In the data rows, 128 means zero.
Each row of this table is followed by its label. One hidden rule gives the labels. It looks at one to three of the table's principal directions, none of them among the few with the most spread.
[137, 115, 109, 147, 164, 171, 91, 118, 94, 105, 101, 178, 156, 143, 187, 118, 97, 111, 88, 119, 120, 122, 142, 143, 167, 170, 108, 187, 156, 127, 105, 155, 163, 101, 169] V
[124, 114, 137, 117, 130, 117, 115, 157, 153, 145, 125, 111, 108, 148, 146, 142, 124, 149, 150, 83, 101, 137, 152, 120, 113, 113, 113, 106, 112, 138, 114, 133, 132, 145, 112] V
[106, 125, 113, 96, 143, 201, 102, 111, 128, 139, 128, 128, 142, 126, 118, 121, 100, 144, 110, 127, 129, 154, 78, 146, 116, 104, 155, 134, 152, 168, 100, 107, 181, 136, 102] V
[134, 147, 107, 161, 152, 95, 107, 152, 117, 125, 142, 192, 119, 130, 138, 135, 90, 133, 128, 140, 120, 156, 175, 110, 147, 158, 158, 168, 115, 133, 111, 159, 137, 117, 140] U
[147, 114, 122, 149, 101, 181, 163, 91, 102, 90, 117, 106, 165, 94, 173, 116, 202, 104, 111, 156, 156, 51, 72, 168, 141, 144, 52, 86, 166, 114, 117, 97, 85, 84, 133] O
[98, 116, 195, 101, 115, 85, 154, 111, 128, 99, 76, 91, 94, 144, 121, 90, 133, 93, 130, 99, 111, 83, 125, 126, 135, 138, 85, 144, 125, 107, 173, 129, 88, 120, 164] O
[104, 129, 144, 135, 66, 122, 162, 86, 157, 104, 119, 55, 90, 115, 115, 148, 195, 139, 148, 111, 103, 71, 99, 125, 71, 124, 84, 99, 159, 124, 121, 100, 96, 128, 77] T
[176, 157, 120, 108, 150, 110, 171, 163, 90, 179, 150, 138, 163, 134, 138, 168, 138, 112, 159, 149, 169, 150, 112, 156, 186, 81, 138, 81, 83, 108, 148, 142, 85, 165, 125] V
[99, 123, 181, 109, 103, 128, 136, 115, 146, 112, 104, 117, 97, 128, 101, 93, 126, 134, 114, 120, 96, 112, 138, 102, 101, 152, 127, 143, 114, 121, 143, 111, 112, 96, 159] E
[91, 121, 108, 163, 79, 174, 109, 153, 143, 109, 146, 121, 101, 123, 125, 149, 142, 142, 129, 118, 112, 139, 86, 104, 74, 118, 128, 137, 165, 154, 100, 91, 167, 117, 72] O
[88, 132, 167, 82, 103, 145, 114, 95, 138, 136, 92, 132, 108, 171, 84, 132, 97, 155, 117, 119, 68, 138, 151, 91, 109, 127, 173, 178, 124, 150, 103, 139, 169, 142, 120] T
[146, 110, 129, 173, 120, 75, 122, 159, 148, 125, 150, 162, 124, 141, 160, 122, 132, 131, 161, 122, 115, 120, 190, 114, 146, 141, 122, 110, 104, 132, 109, 145, 100, 128, 146] Q
[157, 126, 94, 114, 139, 133, 143, 140, 130, 159, 169, 94, 158, 112, 141, 129, 169, 122, 135, 144, 184, 142, 91, 162, 130, 91, 118, 62, 137, 118, 150, 116, 136, 158, 143] Q
[166, 114, 126, 131, 160, 129, 82, 199, 100, 167, 141, 198, 153, 173, 159, 109, 67, 121, 130, 107, 142, 220, 165, 120, 171, 138, 190, 174, 81, 110, 148, 158, 168, 154, 196] D
[96, 175, 88, 144, 117, 144, 178, 92, 107, 72, 105, 93, 81, 84, 104, 189, 176, 153, 127, 164, 146, 101, 73, 120, 103, 122, 85, 144, 180, 128, 108, 123, 115, 130, 74] U
[105, 89, 145, 152, 54, 123, 148, 144, 211, 140, 159, 37, 100, 107, 92, 148, 171, 157, 168, 116, 87, 81, 130, 106, 25, 76, 111, 36, 125, 155, 121, 82, 76, 114, 28] Z
[118, 110, 161, 107, 96, 149, 100, 162, 150, 161, 124, 140, 114, 189, 108, 146, 99, 154, 164, 70, 92, 191, 138, 92, 125, 97, 181, 149, 88, 140, 114, 113, 170, 187, 106] O
[127, 106, 167, 121, 106, 156, 104, 115, 157, 139, 109, 148, 135, 146, 101, 123, 92, 162, 122, 118, 64, 122, 187, 93, 105, 147, 165, 142, 88, 143, 95, 124, 122, 99, 105] D
[98, 137, 175, 69, 140, 83, 152, 158, 145, 165, 122, 105, 96, 147, 88, 119, 95, 138, 161, 124, 109, 144, 137, 118, 123, 71, 155, 94, 82, 156, 142, 136, 99, 153, 116] Z
[120, 113, 136, 142, 151, 134, 133, 101, 140, 105, 137, 143, 152, 92, 156, 81, 129, 105, 117, 152, 129, 59, 121, 164, 150, 137, 85, 79, 141, 164, 101, 108, 84, 69, 129] V
[147, 146, 100, 145, 137, 152, 127, 143, 116, 148, 176, 158, 164, 96, 130, 132, 141, 128, 102, 188, 129, 114, 139, 125, 120, 129, 146, 85, 118, 136, 100, 122, 114, 74, 110] V
[118, 118, 143, 128, 91, 188, 113, 143, 125, 150, 126, 130, 126, 162, 128, 152, 115, 148, 134, 115, 77, 145, 125, 108, 93, 107, 169, 146, 119, 143, 94, 122, 138, 127, 84] V
[84, 113, 170, 51, 76, 121, 140, 118, 177, 174, 107, 20, 72, 202, 64, 167, 135, 160, 198, 42, 102, 183, 82, 114, 77, 25, 169, 123, 125, 143, 150, 112, 171, 255, 63] V
[125, 106, 151, 159, 87, 71, 157, 119, 190, 122, 145, 63, 101, 105, 73, 130, 156, 138, 157, 140, 104, 80, 173, 97, 63, 109, 127, 77, 106, 119, 150, 115, 51, 114, 76] V
[177, 105, 128, 157, 138, 59, 91, 169, 160, 190, 187, 200, 178, 160, 116, 118, 74, 129, 167, 141, 116, 164, 232, 111, 165, 115, 215, 101, 55, 149, 114, 156, 117, 150, 119] U
[127, 89, 170, 136, 88, 132, 84, 131, 138, 130, 82, 138, 123, 185, 130, 133, 85, 136, 139, 68, 57, 133, 179, 98, 109, 154, 156, 192, 108, 127, 113, 144, 141, 131, 93] Q
[141, 137, 174, 110, 108, 114, 142, 130, 92, 142, 103, 156, 144, 177, 122, 138, 125, 101, 134, 127, 104, 121, 149, 109, 175, 127, 148, 155, 90, 103, 134, 146, 108, 140, 141] E
[132, 148, 96, 130, 157, 151, 164, 101, 80, 94, 126, 125, 146, 89, 162, 108, 166, 95, 102, 176, 194, 100, 57, 179, 165, 132, 79, 119, 179, 118, 144, 125, 116, 113, 177] U
[159, 112, 127, 125, 139, 139, 147, 121, 106, 110, 81, 96, 142, 120, 120, 139, 133, 128, 118, 133, 157, 124, 134, 131, 136, 136, 104, 148, 119, 83, 168, 144, 101, 132, 145] Z
[126, 113, 137, 144, 146, 111, 117, 125, 126, 85, 130, 145, 131, 92, 170, 43, 144, 83, 80, 126, 168, 101, 115, 150, 146, 201, 67, 133, 156, 99, 177, 110, 136, 66, 246] T
[148, 179, 102, 91, 160, 150, 150, 128, 111, 182, 176, 152, 149, 111, 128, 149, 134, 149, 123, 166, 151, 164, 109, 152, 146, 107, 162, 86, 109, 134, 113, 129, 136, 137, 148] D
[129, 148, 130, 149, 129, 114, 149, 124, 115, 117, 132, 152, 126, 115, 119, 140, 127, 122, 127, 160, 122, 108, 143, 118, 141, 136, 132, 133, 117, 126, 120, 135, 90, 103, 120] V
[146, 107, 170, 78, 161, 157, 70, 175, 110, 183, 81, 193, 168, 194, 135, 141, 24, 140, 114, 85, 64, 172, 203, 104, 172, 131, 177, 173, 56, 143, 105, 165, 165, 121, 121] Q
[134, 106, 129, 135, 116, 128, 106, 175, 146, 173, 163, 138, 125, 184, 145, 135, 102, 125, 158, 89, 122, 195, 136, 123, 129, 92, 178, 143, 113, 128, 145, 135, 165, 190, 158] U
[130, 123, 102, 170, 144, 67, 113, 90, 170, 101, 130, 139, 114, 94, 129, 127, 108, 152, 146, 126, 116, 96, 183, 138, 115, 168, 117, 130, 143, 157, 99, 148, 108, 113, 91] D
[116, 106, 167, 114, 96, 189, 89, 134, 150, 162, 118, 153, 146, 159, 98, 136, 72, 151, 114, 113, 51, 139, 163, 94, 95, 126, 189, 150, 92, 157, 92, 114, 147, 95, 76] V
[180, 79, 216, 91, 133, 125, 83, 124, 128, 193, 89, 193, 221, 197, 125, 99, 42, 100, 115, 105, 46, 99, 244, 119, 191, 149, 183, 138, 29, 128, 118, 158, 96, 88, 127] Z
[139, 154, 106, 117, 152, 94, 162, 147, 103, 115, 123, 108, 87, 130, 150, 142, 161, 132, 160, 102, 196, 183, 86, 146, 159, 119, 100, 142, 136, 87, 172, 141, 138, 205, 195] Q
[147, 86, 170, 141, 134, 66, 87, 135, 142, 127, 102, 164, 130, 190, 117, 93, 70, 114, 160, 79, 109, 163, 207, 101, 168, 145, 180, 191, 81, 114, 148, 160, 131, 179, 157] E
[108, 149, 182, 53, 161, 86, 136, 94, 124, 146, 91, 139, 116, 170, 117, 105, 98, 115, 119, 100, 106, 128, 154, 130, 179, 135, 131, 154, 106, 123, 148, 155, 146, 157, 199] E
[141, 146, 129, 106, 140, 166, 147, 86, 99, 120, 91, 141, 151, 123, 165, 147, 140, 126, 91, 131, 120, 90, 124, 154, 164, 168, 76, 144, 144, 110, 119, 140, 130, 96, 172] Q
[99, 168, 93, 148, 125, 226, 124, 86, 98, 82, 125, 167, 123, 73, 155, 138, 146, 146, 63, 163, 115, 97, 73, 137, 105, 190, 94, 159, 188, 145, 71, 99, 159, 39, 124] O
[100, 165, 107, 71, 145, 167, 162, 140, 109, 144, 114, 98, 100, 114, 92, 171, 123, 175, 145, 150, 154, 175, 62, 135, 113, 64, 144, 113, 132, 159, 115, 124, 146, 172, 88] T
[127, 127, 129, 147, 139, 86, 125, 108, 147, 114, 135, 132, 125, 114, 123, 112, 127, 115, 117, 135, 121, 97, 164, 124, 128, 152, 117, 127, 133, 124, 136, 137, 112, 106, 141] E
[122, 101, 110, 168, 82, 155, 121, 104, 156, 113, 143, 117, 143, 122, 117, 148, 149, 142, 158, 135, 115, 98, 111, 129, 105, 101, 134, 101, 150, 171, 76, 98, 121, 138, 30] E
[110, 105, 158, 146, 93, 84, 152, 120, 160, 90, 111, 69, 79, 96, 139, 82, 161, 124, 137, 106, 128, 84, 121, 138, 71, 166, 72, 114, 148, 110, 172, 113, 77, 90, 160] O
[177, 114, 128, 139, 174, 75, 136, 126, 115, 126, 115, 135, 171, 130, 136, 126, 120, 88, 135, 131, 162, 103, 170, 145, 197, 128, 103, 116, 99, 95, 163, 155, 84, 142, 144] E
[82, 128, 132, 128, 68, 168, 118, 162, 133, 106, 125, 115, 69, 140, 81, 129, 140, 169, 137, 122, 129, 198, 83, 71, 65, 117, 172, 172, 139, 132, 129, 95, 186, 158, 121] E
[118, 125, 121, 102, 161, 160, 80, 176, 133, 172, 152, 163, 128, 164, 148, 122, 75, 138, 125, 90, 118, 205, 126, 126, 136, 106, 173, 144, 115, 152, 117, 130, 199, 158, 153] E
[121, 110, 140, 116, 172, 83, 76, 121, 159, 126, 131, 162, 121, 148, 127, 74, 82, 128, 125, 91, 123, 157, 181, 117, 152, 154, 151, 152, 114, 140, 129, 141, 173, 150, 178] D
[133, 172, 113, 91, 177, 49, 110, 199, 124, 188, 174, 169, 94, 177, 107, 146, 86, 140, 173, 96, 162, 255, 149, 104, 171, 86, 208, 148, 79, 121, 156, 162, 192, 242, 172] Q
[193, 131, 106, 196, 142, 83, 120, 180, 100, 139, 188, 195, 163, 108, 167, 94, 128, 86, 126, 158, 176, 155, 160, 138, 162, 176, 154, 129, 95, 80, 169, 140, 90, 94, 196] E
[114, 105, 136, 139, 120, 154, 111, 147, 162, 136, 144, 128, 136, 106, 128, 113, 112, 141, 115, 138, 92, 100, 148, 119, 89, 126, 122, 86, 120, 164, 101, 106, 112, 65, 95] T
[145, 119, 187, 133, 100, 132, 123, 74, 131, 136, 98, 196, 170, 160, 143, 123, 99, 118, 112, 125, 49, 64, 205, 122, 174, 189, 135, 158, 94, 132, 90, 143, 96, 72, 146] O
[99, 163, 133, 99, 153, 115, 149, 158, 91, 116, 101, 126, 67, 147, 98, 140, 104, 142, 148, 124, 153, 202, 95, 106, 136, 99, 161, 187, 118, 115, 155, 148, 140, 187, 153] V
[156, 117, 136, 129, 159, 78, 129, 184, 100, 141, 138, 141, 133, 147, 152, 86, 109, 80, 144, 111, 188, 181, 118, 148, 175, 122, 139, 143, 104, 88, 204, 145, 120, 164, 211] D
[147, 138, 116, 155, 110, 147, 118, 134, 116, 129, 143, 173, 143, 134, 143, 146, 140, 137, 125, 134, 121, 139, 143, 112, 144, 154, 140, 141, 119, 120, 101, 125, 141, 120, 133] V
[83, 136, 131, 108, 104, 167, 163, 96, 136, 87, 101, 30, 90, 77, 103, 139, 189, 135, 108, 132, 126, 64, 53, 132, 55, 111, 56, 89, 177, 129, 131, 85, 104, 90, 64] T
[61, 144, 150, 121, 57, 170, 137, 83, 153, 92, 114, 105, 61, 127, 100, 131, 162, 170, 125, 114, 81, 119, 86, 97, 58, 147, 129, 161, 171, 151, 91, 90, 161, 121, 110] D
[119, 126, 126, 128, 102, 123, 159, 101, 171, 133, 163, 72, 138, 71, 99, 121, 176, 133, 131, 168, 130, 60, 106, 145, 79, 103, 101, 28, 140, 155, 118, 86, 79, 86, 67] O
[144, 184, 121, 76, 183, 103, 165, 138, 61, 144, 124, 150, 132, 138, 130, 131, 135, 101, 121, 153, 193, 174, 91, 148, 205, 112, 134, 144, 115, 90, 172, 157, 141, 178, 211] V
[158, 117, 45, 175, 122, 190, 116, 138, 163, 146, 192, 82, 153, 66, 159, 174, 175, 167, 138, 132, 150, 121, 88, 164, 58, 103, 102, 39, 164, 152, 85, 88, 128, 111, 29] V
[126, 106, 184, 113, 93, 82, 163, 81, 168, 125, 104, 73, 131, 118, 125, 110, 164, 110, 137, 111, 94, 29, 152, 145, 117, 140, 65, 70, 121, 123, 144, 115, 58, 92, 117] Q
[125, 133, 99, 164, 124, 126, 122, 110, 126, 94, 121, 147, 127, 111, 132, 147, 137, 139, 113, 154, 119, 100, 152, 114, 124, 156, 111, 146, 153, 136, 97, 140, 133, 102, 108] E
[146, 131, 158, 121, 176, 86, 94, 143, 106, 115, 110, 211, 140, 138, 154, 63, 81, 96, 91, 108, 142, 152, 179, 121, 201, 211, 124, 183, 94, 94, 165, 148, 152, 96, 255] O
[117, 141, 188, 66, 146, 62, 192, 61, 120, 117, 63, 71, 114, 138, 95, 117, 131, 93, 141, 118, 136, 72, 119, 158, 172, 114, 87, 132, 120, 102, 187, 149, 65, 160, 155] E
[131, 149, 110, 148, 177, 61, 131, 139, 121, 107, 140, 154, 110, 100, 131, 108, 118, 125, 124, 162, 142, 118, 176, 120, 142, 150, 122, 125, 119, 126, 127, 162, 98, 104, 153] Q
[175, 91, 181, 52, 149, 136, 102, 153, 109, 208, 76, 129, 196, 218, 94, 153, 54, 119, 146, 88, 101, 173, 184, 117, 187, 69, 195, 144, 40, 114, 151, 167, 138, 198, 99] U
[167, 137, 121, 121, 143, 160, 145, 142, 70, 134, 116, 130, 164, 131, 187, 140, 160, 87, 111, 117, 164, 120, 84, 167, 178, 138, 78, 123, 133, 82, 155, 130, 118, 122, 169] Z
[163, 162, 98, 73, 202, 142, 164, 125, 56, 143, 110, 104, 171, 103, 131, 140, 138, 100, 113, 169, 209, 137, 65, 182, 186, 87, 107, 100, 128, 103, 162, 147, 109, 154, 133] Q
Here are more rows. What is the label of each one?
[98, 132, 131, 92, 126, 201, 109, 169, 114, 150, 120, 125, 116, 132, 148, 128, 98, 137, 105, 101, 119, 171, 65, 141, 99, 118, 130, 144, 144, 149, 130, 107, 181, 109, 133] ~ O
[209, 126, 131, 124, 196, 77, 145, 152, 84, 159, 131, 165, 198, 136, 168, 114, 112, 68, 130, 134, 190, 132, 160, 171, 238, 135, 112, 109, 74, 72, 190, 163, 78, 141, 205] ~ T
[78, 138, 125, 141, 101, 159, 136, 120, 138, 84, 133, 94, 67, 101, 138, 108, 167, 133, 108, 115, 130, 124, 65, 124, 69, 149, 92, 144, 184, 124, 138, 92, 149, 104, 156] ~ Z
[111, 160, 129, 93, 148, 138, 122, 127, 108, 140, 121, 148, 109, 150, 99, 143, 106, 152, 129, 133, 116, 173, 129, 103, 135, 110, 177, 160, 113, 137, 105, 143, 159, 162, 121] ~ T
[140, 116, 203, 105, 110, 98, 145, 122, 115, 137, 100, 146, 159, 138, 106, 82, 115, 91, 105, 155, 97, 75, 177, 113, 152, 157, 132, 121, 76, 105, 158, 135, 66, 63, 165] ~ E
[164, 162, 103, 131, 141, 163, 156, 91, 51, 114, 103, 164, 168, 137, 142, 169, 152, 117, 117, 174, 152, 117, 110, 141, 192, 133, 131, 164, 135, 102, 103, 156, 115, 143, 126] ~ Z
[160, 152, 50, 165, 192, 140, 139, 139, 72, 107, 158, 165, 153, 88, 170, 121, 133, 104, 106, 187, 219, 160, 88, 171, 174, 136, 122, 146, 166, 109, 148, 151, 136, 131, 193] ~ Q
[173, 193, 73, 100, 212, 163, 150, 136, 46, 165, 162, 195, 177, 116, 176, 144, 126, 112, 89, 189, 192, 174, 100, 173, 211, 129, 142, 131, 128, 102, 131, 164, 150, 133, 222] ~ Z
[150, 116, 129, 130, 124, 144, 104, 169, 118, 157, 143, 149, 157, 142, 146, 128, 113, 111, 130, 106, 136, 157, 117, 136, 144, 124, 141, 121, 109, 124, 137, 116, 148, 130, 121] ~ O
[144, 159, 126, 104, 141, 90, 151, 139, 83, 155, 118, 140, 132, 158, 115, 155, 110, 110, 146, 141, 152, 167, 121, 137, 169, 105, 166, 164, 113, 107, 160, 169, 128, 181, 140] ~ Z
[152, 129, 94, 177, 122, 97, 137, 174, 139, 140, 174, 129, 130, 113, 138, 159, 145, 130, 166, 140, 147, 137, 138, 126, 121, 101, 132, 85, 114, 131, 123, 128, 95, 140, 83] ~ T
[171, 156, 94, 81, 187, 182, 145, 177, 52, 180, 144, 146, 179, 127, 183, 134, 129, 104, 100, 156, 195, 182, 68, 182, 181, 100, 127, 107, 121, 100, 160, 146, 147, 137, 203] ~ V
[108, 131, 143, 71, 128, 102, 190, 89, 157, 133, 111, 6, 121, 81, 69, 138, 172, 126, 146, 149, 151, 58, 74, 160, 89, 56, 76, 28, 139, 144, 157, 102, 63, 136, 43] ~ E
[95, 173, 84, 121, 172, 120, 156, 96, 95, 76, 111, 105, 94, 85, 149, 136, 165, 117, 92, 158, 166, 95, 79, 150, 134, 142, 57, 139, 199, 124, 130, 144, 142, 113, 155] ~ V
[130, 145, 51, 169, 134, 167, 185, 91, 133, 71, 149, 43, 106, 26, 157, 152, 227, 147, 121, 164, 199, 75, 36, 179, 74, 127, 27, 60, 208, 115, 129, 90, 86, 102, 105] ~ E
[161, 67, 162, 122, 115, 121, 90, 140, 180, 174, 139, 125, 166, 155, 160, 93, 105, 129, 148, 68, 98, 124, 178, 148, 125, 136, 132, 86, 91, 137, 132, 118, 124, 127, 140] ~ V
[135, 102, 162, 120, 130, 143, 45, 153, 164, 173, 142, 223, 152, 172, 127, 91, 40, 160, 109, 95, 58, 184, 227, 87, 132, 178, 211, 168, 68, 155, 91, 136, 190, 100, 165] ~ T
[100, 86, 133, 152, 89, 174, 92, 110, 183, 104, 112, 108, 116, 116, 93, 128, 107, 171, 125, 113, 77, 111, 148, 96, 57, 135, 139, 135, 139, 168, 87, 97, 142, 96, 49] ~ E
[159, 147, 109, 93, 159, 104, 149, 161, 110, 187, 184, 137, 157, 145, 130, 118, 138, 111, 159, 149, 200, 195, 93, 161, 181, 66, 172, 80, 104, 122, 161, 132, 144, 208, 183] ~ O
[170, 125, 85, 156, 191, 148, 125, 155, 82, 120, 129, 152, 169, 101, 201, 118, 116, 83, 75, 146, 177, 123, 126, 170, 169, 167, 77, 146, 150, 84, 175, 157, 124, 77, 215] ~ U
[109, 132, 157, 113, 95, 114, 119, 125, 146, 146, 121, 129, 103, 173, 96, 148, 111, 139, 145, 95, 87, 154, 150, 93, 117, 120, 169, 165, 111, 127, 129, 132, 156, 167, 117] ~ O
[123, 120, 181, 89, 136, 95, 134, 111, 132, 139, 98, 123, 131, 148, 127, 91, 105, 98, 109, 109, 109, 104, 154, 137, 149, 150, 116, 142, 112, 110, 171, 143, 117, 111, 192] ~ T
[104, 121, 122, 124, 81, 150, 116, 136, 159, 154, 152, 110, 117, 145, 126, 147, 138, 149, 138, 114, 98, 138, 113, 122, 81, 105, 145, 112, 150, 160, 105, 112, 169, 141, 94] ~ Q
[177, 98, 86, 156, 110, 156, 136, 153, 130, 158, 190, 77, 171, 102, 197, 114, 198, 102, 150, 117, 189, 124, 56, 199, 107, 101, 92, 39, 157, 113, 150, 94, 109, 139, 127] ~ Q
[127, 125, 151, 141, 124, 108, 103, 152, 128, 146, 130, 190, 120, 172, 146, 120, 80, 133, 127, 117, 76, 153, 199, 100, 139, 158, 173, 178, 99, 131, 113, 164, 139, 116, 171] ~ Z
[141, 120, 190, 47, 166, 41, 151, 142, 143, 176, 92, 90, 125, 172, 80, 119, 86, 116, 175, 85, 139, 155, 163, 131, 178, 73, 146, 105, 53, 111, 193, 154, 96, 209, 145] ~ E
[157, 119, 144, 128, 172, 124, 119, 125, 93, 114, 125, 190, 175, 106, 190, 44, 117, 77, 80, 146, 163, 101, 134, 172, 196, 198, 90, 128, 124, 106, 156, 132, 114, 58, 252] ~ O
[137, 99, 127, 178, 119, 105, 62, 130, 174, 133, 148, 201, 144, 154, 136, 126, 84, 157, 131, 115, 55, 121, 247, 83, 124, 171, 169, 147, 101, 163, 58, 149, 150, 100, 100] ~ V
[129, 99, 105, 146, 102, 181, 104, 169, 168, 155, 181, 100, 139, 108, 146, 126, 146, 144, 136, 108, 134, 147, 88, 141, 72, 101, 127, 65, 138, 152, 117, 77, 150, 117, 89] ~ U
[171, 145, 125, 74, 172, 79, 188, 138, 94, 171, 111, 63, 144, 139, 114, 164, 138, 102, 171, 122, 199, 153, 90, 177, 178, 54, 120, 94, 101, 86, 203, 158, 81, 219, 128] ~ Q
[154, 159, 105, 148, 182, 72, 152, 148, 88, 118, 143, 168, 141, 89, 167, 105, 128, 92, 97, 181, 169, 106, 154, 152, 171, 171, 95, 123, 128, 99, 162, 168, 87, 72, 210] ~ D
[104, 91, 128, 182, 76, 176, 88, 137, 159, 89, 131, 134, 106, 121, 131, 107, 129, 146, 111, 110, 95, 129, 131, 93, 64, 167, 132, 163, 153, 137, 108, 95, 155, 84, 116] ~ D
[114, 162, 60, 209, 137, 183, 106, 103, 128, 83, 181, 210, 143, 57, 146, 148, 138, 151, 85, 205, 105, 79, 139, 114, 114, 176, 120, 117, 169, 180, 22, 106, 130, 24, 68] ~ Q
